(in the rows, 128 means zero)
Rotation paths and how fast each direction turns (degrees per step):
Each turn is a multiple of 5 degrees from 10 to 175, or 0.
Path 1:
[121 125 120 121 139 115 131 126 122 133 129 135 121 131 133 138 129 132
 127 123]
[122 131 129 121 136 123 130 134 123 133 138 134 113 128 128 135 126 131
 119 133]
[125 128 135 114 138 130 129 127 125 139 132 124 123 130 139 137 123 124
 123 135]
[122 125 122 119 142 118 131 122 122 137 126 127 126 130 136 141 130 127
 128 126]
[123 127 124 123 138 115 128 130 124 132 134 136 115 127 129 136 130 135
 121 127]
[122 131 134 116 135 129 131 133 125 136 136 133 120 128 135 135 121 127
 117 134]
[121 126 126 117 140 125 132 123 120 138 129 122 126 133 137 140 124 124
 129 132]
[125 125 122 122 140 112 128 124 122 134 132 128 120 126 131 139 134 133
 126 127]
[124 130 131 118 135 121 128 134 126 133 135 139 117 127 134 136 126 133
 116 129]
[118 130 131 116 139 130 133 130 122 136 132 129 123 133 136 138 118 123
 125 134]
[124 125 123 121 141 119 129 122 119 137 131 121 121 131 130 140 131 128
 128 131]
[126 127 127 119 137 115 126 127 126 136 134 133 119 124 136 136 133 137
 118 127]
[120 132 130 115 137 127 134 133 127 134 132 139 121 131 137 136 121 127
 121 128]
[121 126 126 119 141 125 132 127 117 136 132 124 121 134 130 140 122 122
 128 133]
[127 124 127 121 139 117 126 124 123 137 136 122 120 124 132 138 134 134
 122 131]
[123 129 129 115 135 121 131 129 128 134 130 137 120 127 142 133 128 133
 117 127]
Directions:
[135 126 126 125 126 128 126 128 127 132 127 130 127 133 127 129 126 127
 126 127]
0
[130 129 134 127 126 131 127 129 132 129 131 129 130 127 133 128 128 130
 124 128]
110
[130 128 127 125 129 125 126 123 130 128 122 126 129 124 131 127 132 127
 127 128]
95
[128 124 127 132 128 126 128 127 127 130 131 126 131 130 130 129 131 134
 129 124]
100
Path 2:
[131 132 114 134 137 124 135 113 130 121 132 127 128 124 118 117 128 126
 134 128]
[123 142 112 130 123 124 129 125 132 135 130 124 132 128 129 125 123 117
 126 116]
[130 135 120 135 132 114 137 122 129 125 131 131 129 113 132 123 134 126
 139 124]
[138 134 114 125 128 122 129 126 129 136 142 125 125 133 134 123 118 121
 134 125]
[127 136 126 133 127 114 117 124 122 124 141 129 129 114 130 131 129 127
 131 122]
[140 133 118 140 136 123 126 123 120 130 136 136 126 134 129 118 119 129
 130 126]
[118 136 111 130 126 121 118 118 128 124 138 127 126 124 118 125 126 130
 125 128]
[125 138 116 142 133 118 134 127 120 133 124 133 134 131 130 122 127 133
 126 119]
[128 132 109 124 126 120 135 116 130 132 136 126 119 124 130 123 128 137
 129 132]
[121 134 117 129 126 116 131 133 122 138 138 125 131 130 133 134 125 129
 131 112]
[136 129 125 130 131 116 131 116 116 130 136 127 118 118 135 126 127 137
 129 126]
[133 128 117 128 126 128 121 126 123 132 143 131 124 133 121 129 119 132
 128 112]
[121 134 128 139 134 118 126 115 116 127 130 125 124 121 121 126 126 131
 122 119]
[137 131 112 131 127 133 134 118 125 132 128 134 129 131 121 122 125 134
 125 117]
[115 135 119 131 128 120 136 119 132 133 133 121 120 122 119 128 129 125
 127 118]
[137 131 121 129 130 122 141 119 122 135 126 126 135 124 135 125 127 126
 130 114]
Directions:
[129 132 125 124 130 125 128 126 126 125 126 131 124 130 129 129 129 126
 128 124]
0
[125 126 125 128 127 126 127 129 124 129 128 129 127 131 130 130 128 135
 127 130]
20
[125 129 124 126 127 127 135 129 132 130 125 126 129 128 130 128 131 128
 130 128]
55
Path 3:
[134 125 123 124 135 129 132 137 128 124 135 136 114 133 135 122 118 124
 135 124]
[137 129 121 131 130 130 135 148 124 125 136 123 126 123 127 124 127 126
 123 138]
[133 121 121 123 137 124 132 137 131 121 135 119 118 130 129 128 131 131
 141 124]
[134 121 121 132 139 139 135 136 122 129 130 128 119 123 132 117 121 126
 127 127]
[131 120 118 130 129 126 130 145 124 118 135 132 122 125 126 133 131 123
 132 134]
[132 121 116 127 142 130 132 130 127 128 132 113 125 130 130 127 125 126
 136 134]
[130 122 118 133 139 135 129 141 124 127 123 134 119 125 125 122 131 130
 137 124]
[128 115 123 131 135 137 131 135 125 119 137 127 127 124 127 134 124 127
 130 142]
[131 127 115 124 138 129 126 131 122 129 128 126 117 129 124 127 130 118
 142 134]
[128 126 119 135 138 139 125 142 130 130 125 128 124 129 124 127 121 138
 132 136]
[130 117 133 123 139 133 129 134 124 122 129 131 121 124 127 129 134 127
 139 142]
[129 134 116 126 131 139 128 131 122 130 132 125 118 127 128 129 116 127
 140 136]
[132 125 128 129 135 127 120 143 131 128 126 130 120 126 118 121 126 130
 133 140]
[132 127 130 119 139 135 132 135 128 126 133 128 125 134 136 132 124 133
 139 139]
[133 134 125 123 128 136 129 135 119 128 132 125 114 117 124 119 127 128
 137 135]
[132 124 125 126 131 125 124 141 135 121 136 131 118 133 126 126 115 130
 135 136]
Directions:
[123 128 130 128 123 129 127 128 127 128 126 125 128 133 130 126 130 127
 126 128]
0
[128 131 126 125 126 128 130 126 125 126 131 123 128 126 128 132 132 127
 130 129]
120
